In the data rows, the value 128 means zero.
Each row of this table is followed by its label. One hidden rule gives the labels. It looks at one to three of the table's principal directions, none of them among the few with the most spread.
[160 160 204  89 143 135 160  77  69 132 170 163 117 150 123 124 145  99  86  92 213 131 135  96  77  89  96 116 126 147 167 136] j913
[141 107 147 119 109 101 134 142  94 136 104 140 126 147 135 143 138 111 113 126 140 132 122 127 107 117 117 122 123 169 121 125] j388
[109 210  88 133 182 185 158 138 182 108 213 156 130  53 129  96 162 142 130 117 151  71  90 102 154 168 128 180 145  71 183 136] j388
[122 124  83 119 137 116 130 102 128 139 132 143 162 142 129 127 106 105 114 102 128 125 118 132  81 120 148 157 138 154 160 111] j913
[165 147 195  81 139 170 149 157 116 110 117 143  96 132  97 121 176 119 109 114 162 138 103 134 138 142 121 101  89 115 137 120] j461
[109 138  70 133 154 150 126 151 168 127 128 142 135 104 123 113 123 144 129 127 111 100  94 139 135 147 148 159 127 116 139 129] j388
[146 137 161 133 138 155 131 129 104 146 169 127 116 119 161 116 138 173 130 124 108 117 126 140 136 103 101 126 133 109 151 112] j388
[152 158 190  87 143 180 154 155 118 129 143 148  94 111 124 123 170 134  95 115 161 115 110 121 137 132 120 119  97 115 160 126] j504
[134 116 114 128  96 134 115 178 159 118 124 117 154 105 143 153 155 125 136 137  87 151 102 136 149 172 141 135 152 132 130  97] j504
[133 195 154 133 153 152 133 148 153  94 147 114 104 105 110 120 171 154 165 137 171 107 126 102 195 162 113 103 110  71 102 165] j504
[152 147 205 124 117 145 141 137 105 115 165 107 100 119 129 120 167 136 141 138 128 128 146 115 168 123  93  88 111  93 121 123] j760
[127 128  75 129 148 129 108 135 150 128 122 140 152 134 137 128 114 150 133 113 113 125  91 151 105 134 138 143 148 137 142 121] j902
[121 125 121 129 111 128 118 135 141 130 128 115 140 118 138 143 126 116 127 130 125 142 130 124 133 146 138 129 142 142 139 128] j504
[112 160 104 148 144 139 136 157 153 126 137 122 116  96 136 121 146 158 151 143 121  87 129 117 174 148 132 148 115  92 116 143] j504
[117 151  93 142 156 118 120 136 137 116 160 139 106 113 137 128 123 148 137 132 156  97 120 119 108 131 103 135 151 125 140 163] j902
[115 160 104 156 146 136 127 140 157 116 150 114 133 103 134 107 141 166 167 141 100  96 122 128 180 141 124 131 125  79 109 132] j388
[121 188 105 106 190 190 140 127 179 105 166 162 112  89 107 103 138 147 111 110 169 101  88 122 125 153 135 148 132  84 169 149] j388
[136 173 148 132 149 127 126 118 124 112 140 118 115 139 114 127 142 146 155 127 177 112 141 102 156 126 111 104 113 101 101 165] j913
[ 75 170   0 163 192 165 138 112 213 129 164 156 160  77 107  94  96 156 144 129 106  65 107 117 142 150 179 225 141  66 137 132] j760
[118 164 109 144 143 168 113 161 180 102 165 116 121  84 116 128 148 147 154 144 139 119 107 111 179 175 124 130 146  89 124 152] j461
[141 167 172 104 163 149 153 125  98 127 143 156  74 132 106 124 147 131 105 120 216  96 138  96 116 109 105 124  96 122 134 172] j388
[103 125  86 157 133 126 119 123 146 136 148 118 132 106 143 122 106 140 140 139 107 114 136 131 132 132 130 150 149 122 137 135] j913
[124 136  96 144 127 109 113 134 148 120 102 107 149 142 123 134 126 145 165 133 111 126 133 131 157 141 146 126 119 111  91 129] j504
[122 160 104 128 134 122 111  80 154 107 178 121 152 126 122 149 108 106 134 115 171 151 150  94  98 142 130 131 176 120 151 146] j760
[111 134 101 139 145 136 141 138 138 125 148 135 119 105 122 104 130 125 130 133 116  95 116 130 132 133 124 147 122 117 141 130] j902
[149 117 149  87 128 131 123 120 109 136 107 141 128 159 128 144 121 113  95 101 153 151 120 139  78 115 134 114 122 164 157 122] j504
[173 129 204  77 119 127 140 124  83 112 119 144 119 165 108 136 159  88 100 100 179 161 110 128  91 121 106  84 113 161 145 119] j902
[148 109 184 118 119  79 146  91  53 140 109 142 105 177 129 128 121 113 111 122 161 128 161 121  85  70  95 100 108 158 109 137] j902
[144 115 225 124 118 154 166 128  68 154 144 146  76 115 137 112 151 134  94 143 143 115 148 117 145  87  91 120 102 127 128 127] j504
[100 125  42 146 162 140 113 130 173 140 112 142 145 117 136 112  92 170 134 127  89 101 102 155 123 128 158 167 135 114 130 128] j388
[129 115 125 119 135 126 125  97 118 138 129 153 137 140 137 128 104 126 100 114 139 141 118 134  83 105 126 134 151 152 149 127] j902
[122 139 118 142 125 110 131 119 129 120 147 110 139 122 141 118 132 125 150 127 106 123 139 133 134 134 122 125 133 115 137 117] j913
[129 106 159 118 130 140 151 102 106 149 102 132 115 139 126 101 115 134 109 126  92 128 149 152 129  92 141 128  91 112 126 100] j760
[112 105  62 116 151 157 134 100 154 146 114 155 161 131 102 106  88 106 100 105 104 135 105 153  88 126 178 186 129 137 160  95] j760
[138 165 119 100 168 165 135 122 147 123 135 158 138 135 105 114 135 145 114 104 157 103  92 119 124 120 141 133 107 108 135 134] j388
[132 105 127 108 117 101 133  80  98 136 151 146 144 145 141 137 100  77  89 101 144 157 139 131  38 107 121 138 165 178 187 110] j913
[169 112 194  48 102 151 142 137 116 117  93 150 142 148 114 146 160  63  68  88 149 193  93 148  78 151 148 103 120 174 182  82] j760
[115 109 126 126 119 141 117 103 137 149 125 142 138 122 141 143  96 128  95 129 133 149 132 120 106 114 142 141 157 150 141 134] j760
[121 129 104 114 147 162 115 175 155 123 103 129 107 115 108 127 133 127 123 126 150 122  92 142 137 165 143 132 113 145 143 152] j902
[105 136 118 157 125 123 122 120 148 123 135 114 120 107 131 130 117 139 145 151 129 125 153 112 158 137 127 131 141 107 106 152] j760
[187 139 239  63 143 145 162 115  57 127 120 167  92 172 111 117 166 119  82  93 184 136 112 133  87  83  94  83  83 140 145 115] j902
[175 136 236  81  86 107 116 138  94  96 107 112 107 162 122 179 169  89 115 120 201 193 143 105 117 146  98  45 131 161 119 148] j504
[146 128 177 135  94  83 120 121  89 114 130 111 130 155 124 157 146 100 145 136 177 152 150  93 135 124  94  88 140 157  91 153] j388
[114 163  72 140 166 163 142 165 176 113 154 144 126  83 118 103 151 155 144 133 108  81  90 133 157 160 138 170 123  81 137 123] j902
[103  71 129 172  99 117 126 102 103 171 145 127 122 115 160 127  82 146 114 162  77 125 167 124 126  76 115 152 155 140 111 122] j760
[116  95  86 122 134 161 128 152 144 155 118 135 132 111 136 116 111 132 106 122  76 122 106 165 112 133 157 169 122 141 168  95] j504
[121  93 138 142 109 128 131 142 113 145 117 133 115 125 124 130 121 129 118 152 111 121 134 121 140 109 123 134 121 140 100 130] j461
[135 100 136 105 130  93 152  80  84 151  98 150 131 169 137 114 100 116  95 106 106 126 153 151  63  72 137 133 104 146 143  95] j504
[120 140 128 117 145 160 143 129 142 131 128 141 123 111 116 108 132 126 112 123 131 115 114 130 139 133 143 142 111 116 143 127] j760
[138 161 138  76 173 201 151 111 155 121 134 181 125 114  87 111 136 108  74  93 189 137  83 123 100 143 156 154 120 121 176 129] j760
[132  73 109 102  94 110 115 144 127 139  94 150 152 136 146 160 113  87  81 116 112 172  99 151  59 139 144 142 165 202 165  99] j388
[122  77  91 144 101  94 106 119 119 143 111 120 157 147 144 142  95 114 130 129  87 157 131 151  92 120 135 141 159 169 130 104] j902
[ 94 121  91 147 150 184 129 149 172 145 136 146 111  74 130 107 110 155 110 147 108 106 103 137 154 142 145 171 139 113 145 141] j461
[111  79  90 145 125 124 127 168 134 151  69 133 114 128 128 116 111 156 128 153  63 105 119 163 144 116 149 149  96 130  91 114] j388
[176 102 206 121  92 125 125 143  74 142 140 126 128 151 157 148 157 151 124 130 105 156 127 136 129  97  90  97 137 140 115  91] j902
[113 123 109 140 118  85 124 123 131 120  78 117 131 148 110 139 118 110 146 140 145 129 151 117 138 136 144 121 111 138  82 153] j504
[106 126 116 160 133  98 124 138 135 122  84 120 101 130 119 123 119 157 156 162 128 103 149 122 169 122 124 115 106 108  59 169] j913
[134 126 150 119 135 174 130 108 125 148 154 142 141 116 139 116 120 136 102 113 126 142 110 134 125 115 130 140 144 131 164 112] j461
[131 168 134 119 162 164 142  93 136 138 170 148 130 117 134 116 123 160 114 112 143 105 134 111 124 104 132 146 128  88 150 127] j504
[132  92 110 136  95  99 120 135 128 129 113 128 162 134 145 143 126 116 131 132  79 156 119 146 112 133 134 137 156 148 121  89] j388
[158 179 219  99 160 187 162 122 105 115 159 137  80 126  88 100 171 138 121 121 185 109 134 103 170 114 105  98  75  74 121 144] j760
[128 128 132 116 139 150 142 159 144 128  77 147 117 125 104 118 145 142 119 135 126 115 103 136 161 137 151 134  89 114  95 129] j504
[149 177 127  87 184 179 141 146 145 121 131 161 114 122 125 110 153 164 110  94 153 104  81 149 114 138 136 137 105 102 171 124] j388
[137 150 173  91 129 148 136 146 131  97 141 131 100 111 111 128 159  80 104 115 186 146 106 122 116 167 110  94 130 149 173 150] j388
[139 156 148 111 120 119 122 127 139 103 138 123 138 133 122 147 147 111 131 121 161 140 127 103 130 145 123  99 136 126 125 141] j504
[133  96 116  97  96 114 114 137 148 116  76 133 158 145 112 160 123  77 103 117 129 184 111 139  93 160 163 124 143 172 134 108] j760
[132 135 166 121 129 159 133 119 132 133 121 114 114 129 114 120 130 143 128 134 123 132 150 124 165 119 140 112  98  94 110 127] j760
[123 162 154 124 155 156 162 120 125 126 171 152 100  94 129 100 146 136 110 128 146  91 126 112 136 117 109 138 118  97 151 137] j913
[149 117 188  95  94 120 134 159 113 104 106 123 106 131 112 153 165  75 109 129 163 168 125 122 121 161 116  90 123 160 134 129] j504
[116 147 114 125 134 123 126 125 147 106 130 126 127 125  98 131 129  97 133 129 170 126 128 104 132 150 133 121 126 130 121 159] j461
[173 160 211  96 117 145 127 106 103 112 183 132 134 136 143 151 161 123 113 105 174 167 125 105 110 122  91  87 161 127 158 120] j504
[109 169  59 140 154 155 101 148 193 112 162 120 141  99 122 144 123 153 151 131 142 108 114 105 147 167 146 151 151  98 134 156] j504
[129 113 138 124 106  99 130 146 123 110  96 116 126 134 119 131 142  96 135 134 125 144 125 137 132 150 126 106 120 147 116 126] j388
Here are more rows. What is the label of each one?
[137 169 104 122 148  89 128  95 141  93 134 133 156 156 114 127 133 130 154 111 142 119 129 116 110 124 127 109 130  97 106 129] j388
[144 107 122  96 135 137 136 125 107 148 122 165 136 146 133 134 120 118  84 102 133 132 103 142  65 106 135 151 131 165 166 103] j388
[105 158  70 183 155 125 111 153 167 117 134 106 112 107 124 123 126 195 193 164 111  85 144 119 194 144 126 145 124  64  67 162] j388
[148 128 187 123 107 102 134 132  87 120 131 126 102 140 134 147 151 113 125 134 169 141 147 109 121 121  91  96 131 148 116 145] j388
[157  76 177 106  93  70 125  94  56 143  86 130 140 197 137 139 111  95 106 109 127 166 142 147  66  77 110  86 122 192 122 106] j902
[122 139 112 144 116 103 109 135 121 129 157 109 131 126 148 155 127 120 145 130 159 123 142 103 121 140 111 127 154 155 139 157] j388
[109 139  74 166 142 120 123 141 160 121 122 104 137 118 123 107 125 165 180 147  75  97 134 141 179 139 142 142 112  78  88 123] j461
[168 136 168  52 141 146 129 119 115 104 112 143 130 162 106 128 144  75  88  72 176 177  88 159  58 148 132  90 121 169 200 108] j902
[139 149 126 121 131 149 107 127 150 111 165 113 141 124 123 143 133 128 140 119 143 148 122 118 130 150 125 117 153 117 145 131] j461
[137 137 113 129 129  90 122 117 127 116 101 119 153 163 125 130 129 144 157 122 108 121 133 133 133 115 135 108 110 111  89 118] j913
[ 99 121  12 165 146  88  96  99 156 132 148 130 169 139 135 138  72 139 153 126 113 112 131 125  82 120 141 171 175 138 126 138] j902
[ 95 154  76 184 131 124 107 166 177 109 149  90 119  83 131 132 136 156 189 167 118 101 141 110 201 176 124 140 145  89  92 166] j913
[150 116 206 121  85 141 125 152 122 126 116 105 118 123 140 149 158 142 130 150 101 162 145 124 177 131 120  87 121 109  96 110] j760
[120 121  80 139 143 123 109 146 148 118 141 128 123 122 132 124 116 146 141 132 104 115 108 147 109 134 118 132 146 126 137 131] j902
[124 111 118 134 120 118 114 142 132 127 103 120 115 137 116 144 118 130 134 143 133 135 139 126 131 132 132 123 124 135 102 145] j913
[121  97 137 139 100 116 128 123 120 143 106 121 144 131 138 129 119 121 125 138  93 142 137 134 141 118 137 129 128 141 111 111] j760
[154 147 120 113 143 126 135 151 125 110 146 147 131 134 125 131 158 138 134 115 130 116  99 133 108 134 114 132 129 117 135 109] j902
[102 133 120 173 119 123 132 145 139 141 138 116 111  95 147 132 129 166 150 169 107  91 159 101 186 121 122 145 126  96  83 151] j504
[127 140 130 139 131  89 130 113 104 125 118 115 108 148 126 139 124 124 147 132 167 121 170 113 120 121 117 121 118 131 109 157] j504
[138 102 213 141  67  78 142 132  78 121 114  95 103 136 138 144 154  98 140 159 121 151 183 110 158 118  94  79 116 137  84 127] j760
[132  82 141 136  87 110 121 166 118 140  78 115 124 132 140 151 135 128 130 151  91 152 137 145 145 137 136 126 123 149  98 110] j504
[144 112 155 107 102 107 119  84 109 128 130 127 160 157 138 146 113  95 108 106 134 179 138 129  82 115 128 106 158 160 150 106] j760
[113 103  79 120 142 131 120 118 146 133 117 152 139 127 130 118  95 120 101 115 111 134  99 156  76 125 143 149 150 153 162 119] j902
[122 141 111 146 165 193 141 137 148 147 173 134 114  90 134  86 128 189 135 136  71  87 116 148 166 113 130 164 114  64 142 103] j461
[107 133 101 161 157 153 126 170 148 130 130 124  82  94 126 105 129 179 151 159 111  83 121 139 174 136 116 142 111  93 107 157] j902
[147  94 179 141  91 117 124 137  93 135 126 106 120 137 140 137 140 130 139 145  99 157 148 137 147 117 105 105 132 134 106 107] j461
[119 147 100 105 182 187 139 130 158 128 142 166 108 100 115  96 120 142  95 108 142 107  84 150 102 136 140 158 127 115 182 132] j902
[146  74 195 101 101  85 145  58  27 181  86 151 131 196 145 135  90  87  69 100 165 157 163 131  49  47 119 117 114 216 144 121] j504
[131  82 109 106 106 128 119 124 126 146 113 138 151 135 142 147 104  94  89 110 106 170 117 154  66 132 151 151 157 180 178  91] j504
[100 145  50 138 169 125 129 110 153 131 143 151 130 121 119 116  96 137 125 122 141  86 124 120  96 119 143 169 133 120 141 150] j388
[172 105 234  80 120 150 166 109  56 156 124 157 104 151 149 109 148 128  71 103 115 144 128 157  89  72 105 106  98 142 168  78] j504
[145 102 175 126  93 116 123  59  83 151 162 118 164 160 141 141 102 102 111 114 124 172 164 111  97  81 118 116 156 152 139 100] j760
